In the data rows, zero lies at 4.5, halfway between 4 and 5.
Here are some numbered points:
Array([5., 5., 6., 5., 6., 3., 4., 7., 4., 3., 3., 8., 3., 6., 5., 5., 4., 2., 4., 5., 3., 3., 3., 3., 2., 4., 5., 5.]) 0
Array([5., 5., 5., 4., 3., 7., 7., 4., 4., 4., 3., 4., 3., 6., 3., 2., 4., 4., 6., 7., 7., 4., 5., 4., 4., 7., 7., 8.]) 1
Array([9., 2., 6., 7., 6., 7., 4., 5., 5., 6., 3., 6., 3., 3., 5., 6., 7., 7., 5., 4., 2., 3., 5., 6., 5., 4., 4., 2.]) 2
Array([3., 5., 3., 2., 6., 4., 5., 3., 7., 6., 3., 5., 3., 7., 7., 6., 7., 5., 4., 4., 2., 2., 7., 3., 4., 3., 4., 7.]) 3
Array([3., 2., 8., 5., 4., 3., 4., 5., 7., 3., 4., 7., 3., 5., 6., 5., 6., 8., 4., 4., 3., 1., 3., 4., 3., 4., 5., 5.]) 4
Array([5., 6., 7., 5., 6., 5., 5., 4., 5., 3., 3., 3., 4., 4., 6., 3., 3., 4., 4., 7., 4., 6., 3., 6., 6., 3., 5., 4.]) 5
Array([3., 3., 1., 4., 1., 4., 2., 2., 4., 5., 3., 5., 5., 3., 7., 6., 5., 6., 4., 5., 5., 6., 4., 5., 6., 6., 4., 6.]) 6
Array([4., 4., 5., 5., 6., 4., 2., 4., 7., 6., 5., 6., 7., 9., 6., 8., 6., 5., 4., 2., 4., 6., 4., 4., 6., 5., 3., 4.]) 7
Array([4., 3., 3., 2., 3., 4., 2., 1., 5., 4., 3., 4., 4., 3., 4., 4., 3., 5., 5., 7., 7., 4., 4., 5., 4., 6., 8., 3.]) 8
Array([4., 5., 5., 4., 4., 3., 6., 5., 6., 3., 7., 9., 6., 3., 5., 6., 7., 8., 4., 2., 3., 2., 5., 7., 3., 4., 5., 3.]) 9
Array([4., 2., 1., 4., 0., 5., 2., 5., 4., 4., 8., 6., 8., 5., 3., 5., 6., 4., 3., 4., 3., 5., 3., 5., 5., 6., 4., 6.]) 10
Array([3., 1., 3., 3., 0., 4., 2., 3., 5., 9., 8., 5., 8., 3., 2., 3., 3., 6., 3., 4., 5., 2., 3., 6., 6., 5., 6., 2.]) 11
Array([4., 7., 6., 4., 4., 3., 6., 4., 7., 4., 4., 5., 3., 4., 4., 5., 4., 6., 6., 3., 5., 3., 4., 6., 5., 4., 4., 5.]) 12
Array([4., 3., 4., 5., 5., 3., 5., 4., 2., 4., 4., 7., 4., 3., 4., 5., 6., 5., 4., 4., 3., 3., 3., 3., 2., 1., 7., 4.]) 13
Array([4., 4., 4., 5., 5., 5., 6., 5., 2., 6., 3., 7., 3., 3., 7., 7., 5., 6., 3., 6., 2., 2., 3., 4., 5., 4., 5., 5.]) 14
Array([3., 4., 4., 6., 6., 5., 4., 6., 3., 3., 4., 7., 3., 5., 6., 6., 5., 6., 4., 3., 2., 5., 5., 4., 7., 6., 4., 1.]) 15
Array([3., 1., 2., 2., 5., 5., 1., 1., 4., 8., 3., 1., 5., 5., 1., 3., 2., 2., 5., 7., 4., 4., 3., 3., 8., 8., 4., 5.]) 16
Array([9., 2., 5., 5., 3., 5., 5., 4., 4., 4., 4., 4., 4., 5., 7., 6., 6., 5., 6., 3., 4., 3., 4., 4., 5., 2., 5., 6.]) 17
Array([5., 4., 5., 5., 5., 9., 6., 5., 2., 6., 3., 8., 3., 3., 7., 5., 5., 7., 5., 2., 2., 2., 4., 7., 5., 5., 5., 4.]) 18
Array([5., 6., 5., 3., 2., 3., 6., 4., 6., 6., 5., 6., 4., 3., 4., 5., 3., 5., 3., 4., 6., 5., 3., 6., 7., 8., 6., 7.]) 19
Array([4., 5., 6., 6., 6., 9., 7., 5., 4., 4., 4., 7., 5., 8., 6., 5., 4., 6., 5., 5., 3., 2., 3., 3., 1., 6., 3., 6.]) 20
Array([3., 4., 4., 5., 5., 3., 5., 6., 3., 5., 5., 2., 6., 7., 3., 3., 4., 3., 7., 9., 8., 7., 5., 3., 7., 6., 6., 5.]) 21
Array([3., 5., 4., 5., 6., 3., 5., 6., 5., 5., 3., 5., 5., 6., 4., 6., 3., 3., 3., 5., 5., 5., 5., 3., 7., 5., 7., 2.]) 22
Array([7., 6., 7., 5., 5., 3., 6., 7., 6., 3., 3., 5., 5., 7., 5., 6., 5., 2., 4., 4., 3., 4., 3., 4., 4., 4., 2., 3.]) 23
Array([7., 2., 1., 1., 1., 4., 3., 2., 3., 3., 4., 5., 4., 3., 2., 5., 3., 3., 3., 5., 5., 4., 3., 3., 2., 3., 4., 3.]) 24
Array([3., 7., 6., 9., 7., 4., 3., 6., 6., 6., 6., 6., 4., 3., 3., 5., 5., 5., 5., 5., 6., 4., 4., 4., 3., 3., 5., 6.]) 25
Array([4., 7., 5., 4., 4., 3., 7., 6., 7., 3., 3., 6., 4., 4., 8., 7., 6., 4., 2., 3., 3., 4., 3., 4., 4., 4., 6., 6.]) 26
Array([3., 5., 4., 3., 5., 4., 5., 4., 5., 5., 4., 5., 7., 5., 5., 3., 3., 4., 6., 5., 5., 6., 5., 3., 3., 1., 3., 3.]) 27
Array([4., 7., 5., 6., 5., 7., 6., 4., 2., 5., 3., 4., 3., 3., 3., 5., 4., 5., 4., 4., 3., 5., 4., 3., 3., 4., 5., 7.]) 28
Array([4., 1., 4., 2., 3., 8., 2., 2., 4., 9., 3., 3., 9., 7., 3., 4., 3., 2., 9., 6., 4., 5., 8., 4., 5., 5., 7., 5.]) 29
Array([4., 7., 7., 9., 5., 3., 3., 5., 4., 3., 5., 4., 4., 3., 4., 6., 6., 7., 4., 5., 4., 6., 3., 4., 5., 6., 2., 3.]) 30
Array([3., 5., 3., 1., 6., 5., 4., 3., 5., 7., 3., 4., 4., 3., 8., 4., 4., 4., 5., 1., 1., 2., 8., 5., 0., 2., 3., 4.]) 31
Array([4., 6., 6., 7., 6., 6., 4., 7., 4., 3., 3., 6., 7., 5., 5., 3., 8., 6., 4., 3., 5., 4., 6., 9., 3., 5., 4., 2.]) 32
Array([6., 7., 6., 6., 7., 4., 4., 4., 4., 3., 4., 4., 6., 5., 5., 6., 4., 6., 6., 6., 4., 4., 5., 3., 4., 4., 5., 4.]) 33
Array([3., 7., 5., 3., 6., 4., 7., 5., 3., 3., 5., 4., 4., 3., 5., 3., 5., 3., 7., 5., 5., 3., 3., 6., 5., 3., 3., 4.]) 34
Array([5., 6., 4., 5., 3., 3., 6., 6., 3., 6., 4., 5., 3., 4., 6., 7., 5., 6., 5., 5., 4., 2., 3., 5., 6., 4., 4., 1.]) 35
Array([6., 4., 3., 4., 7., 8., 5., 6., 3., 3., 3., 3., 4., 4., 2., 3., 3., 0., 5., 4., 8., 8., 9., 8., 6., 3., 3., 5.]) 36
New points follow, each followed by the numbers of its three nearest points above by angle, seen from the average point of the numbered points, nearest first.
Array([4., 2., 4., 2., 6., 4., 5., 4., 5., 3., 5., 4., 4., 3., 4., 3., 3., 6., 4., 3., 5., 3., 8., 7., 3., 2., 0., 7.]) ~ 31 36 27
Array([3., 6., 4., 4., 6., 4., 5., 7., 6., 6., 9., 3., 8., 3., 3., 4., 5., 5., 4., 5., 5., 3., 3., 5., 5., 5., 6., 2.]) ~ 11 25 21
Array([6., 5., 3., 6., 5., 6., 5., 3., 6., 3., 3., 2., 5., 4., 4., 0., 2., 2., 9., 5., 6., 8., 5., 5., 5., 5., 5., 3.]) ~ 36 21 5
Array([5., 8., 7., 6., 4., 4., 4., 4., 7., 5., 7., 3., 6., 3., 3., 3., 5., 6., 6., 6., 3., 5., 8., 5., 3., 6., 3., 5.]) ~ 30 25 33
Array([4., 5., 7., 4., 7., 3., 5., 6., 4., 5., 6., 4., 5., 7., 5., 5., 5., 3., 7., 5., 6., 4., 4., 3., 5., 6., 5., 2.]) ~ 21 22 23
Array([6., 4., 3., 5., 5., 3., 6., 6., 8., 5., 5., 4., 4., 6., 2., 1., 2., 3., 5., 2., 5., 6., 4., 6., 3., 4., 1., 5.]) ~ 36 27 23
Array([9., 6., 6., 7., 7., 6., 5., 4., 6., 4., 7., 5., 4., 3., 5., 5., 5., 5., 6., 4., 3., 2., 6., 4., 3., 2., 3., 2.]) ~ 2 33 17
Array([3., 4., 5., 3., 3., 6., 2., 3., 3., 5., 5., 2., 3., 4., 4., 5., 5., 3., 3., 4., 3., 7., 3., 5., 5., 5., 6., 8.]) ~ 16 6 28
Array([4., 6., 3., 6., 4., 3., 7., 4., 6., 5., 3., 2., 7., 3., 5., 4., 4., 4., 4., 8., 7., 4., 3., 3., 4., 5., 6., 6.]) ~ 21 1 8
Array([4., 4., 2., 5., 2., 3., 4., 6., 5., 8., 3., 3., 6., 7., 6., 3., 6., 7., 5., 7., 3., 7., 5., 5., 4., 6., 9., 6.]) ~ 21 29 6
Array([5., 4., 4., 6., 4., 5., 6., 4., 6., 3., 7., 4., 6., 3., 4., 5., 4., 3., 5., 4., 7., 8., 3., 8., 6., 5., 3., 3.]) ~ 36 5 19
Array([4., 5., 2., 1., 7., 4., 5., 6., 4., 4., 3., 4., 3., 9., 3., 2., 5., 5., 3., 3., 3., 3., 5., 3., 5., 4., 4., 5.]) ~ 3 31 22
Array([4., 4., 5., 5., 3., 5., 4., 5., 8., 4., 8., 4., 6., 3., 4., 3., 1., 1., 6., 6., 7., 6., 4., 5., 4., 6., 6., 5.]) ~ 21 19 8
Array([4., 4., 3., 2., 3., 3., 2., 4., 2., 6., 4., 4., 3., 3., 4., 5., 3., 5., 4., 5., 3., 4., 6., 4., 7., 7., 5., 4.]) ~ 16 6 8
Array([5., 2., 5., 3., 5., 3., 3., 3., 6., 5., 4., 3., 7., 3., 2., 4., 0., 1., 2., 4., 7., 4., 6., 3., 7., 4., 4., 5.]) ~ 16 36 22
Array([3., 2., 6., 6., 5., 8., 5., 3., 8., 4., 3., 6., 4., 6., 5., 6., 7., 7., 4., 6., 5., 4., 4., 4., 2., 0., 2., 5.]) ~ 4 20 3
Array([5., 3., 4., 2., 5., 5., 3., 1., 7., 5., 6., 5., 3., 3., 0., 1., 4., 4., 8., 6., 7., 6., 8., 3., 7., 6., 5., 6.]) ~ 16 8 1
Array([5., 4., 5., 7., 4., 6., 7., 6., 7., 3., 9., 5., 3., 5., 5., 6., 2., 6., 3., 5., 4., 7., 3., 5., 3., 3., 4., 5.]) ~ 25 30 20
Array([4., 4., 5., 2., 6., 4., 4., 5., 5., 5., 5., 5., 3., 4., 3., 4., 1., 2., 4., 3., 7., 8., 6., 5., 3., 3., 3., 6.]) ~ 36 27 24
Array([3., 6., 4., 5., 5., 7., 5., 5., 5., 4., 9., 3., 5., 3., 5., 6., 5., 5., 3., 3., 5., 5., 5., 5., 3., 4., 4., 2.]) ~ 9 30 25
Array([6., 1., 3., 2., 2., 7., 2., 4., 0., 5., 3., 2., 3., 4., 5., 5., 4., 4., 2., 7., 5., 5., 4., 4., 8., 6., 5., 5.]) ~ 16 6 24
Array([3., 5., 2., 5., 4., 3., 2., 3., 3., 3., 3., 3., 4., 5., 5., 5., 2., 3., 5., 7., 7., 7., 5., 3., 8., 5., 7., 7.]) ~ 21 8 6
Array([4., 2., 4., 4., 3., 4., 3., 5., 4., 7., 4., 2., 3., 5., 5., 6., 4., 3., 2., 5., 3., 7., 4., 4., 8., 7., 3., 7.]) ~ 16 6 19
Array([3., 3., 3., 5., 6., 5., 5., 5., 4., 3., 4., 5., 3., 4., 7., 3., 5., 5., 5., 3., 4., 6., 6., 4., 6., 4., 3., 7.]) ~ 36 15 3
Array([3., 5., 3., 4., 6., 4., 6., 6., 6., 9., 3., 6., 5., 3., 4., 6., 5., 4., 3., 1., 3., 4., 3., 3., 2., 1., 1., 3.]) ~ 31 27 3
Array([3., 3., 2., 4., 4., 4., 4., 6., 3., 4., 7., 5., 5., 4., 6., 3., 3., 4., 5., 5., 2., 3., 5., 6., 6., 3., 7., 7.]) ~ 10 11 13
Array([4., 3., 3., 5., 8., 3., 4., 6., 5., 5., 4., 2., 3., 3., 2., 2., 0., 1., 5., 5., 4., 5., 8., 3., 3., 5., 2., 3.]) ~ 36 16 27
Array([8., 6., 6., 4., 6., 3., 7., 5., 7., 6., 5., 6., 4., 3., 6., 4., 7., 6., 5., 3., 4., 6., 4., 3., 3., 7., 5., 6.]) ~ 26 19 12
Array([6., 7., 6., 6., 5., 5., 7., 4., 6., 3., 3., 3., 3., 7., 5., 5., 4., 4., 7., 5., 6., 5., 3., 5., 4., 4., 3., 4.]) ~ 23 5 12
Array([4., 5., 6., 5., 4., 9., 3., 5., 3., 3., 4., 3., 5., 5., 4., 6., 5., 6., 5., 6., 4., 4., 8., 4., 6., 4., 3., 4.]) ~ 36 33 29
Array([7., 3., 2., 2., 4., 4., 5., 4., 3., 4., 3., 6., 6., 7., 6., 5., 5., 6., 4., 1., 1., 1., 4., 4., 1., 3., 4., 3.]) ~ 31 13 17
Array([6., 6., 5., 5., 4., 4., 7., 4., 3., 3., 7., 8., 3., 7., 7., 5., 6., 5., 3., 5., 2., 4., 3., 6., 5., 5., 5., 6.]) ~ 26 9 14
Array([4., 3., 3., 4., 3., 3., 6., 6., 3., 4., 6., 7., 3., 3., 4., 5., 4., 3., 5., 2., 4., 3., 7., 5., 5., 6., 7., 4.]) ~ 9 19 15
Array([4., 3., 5., 3., 3., 7., 4., 1., 6., 5., 3., 2., 3., 5., 5., 2., 4., 1., 3., 4., 5., 6., 3., 3., 5., 7., 6., 3.]) ~ 16 8 1
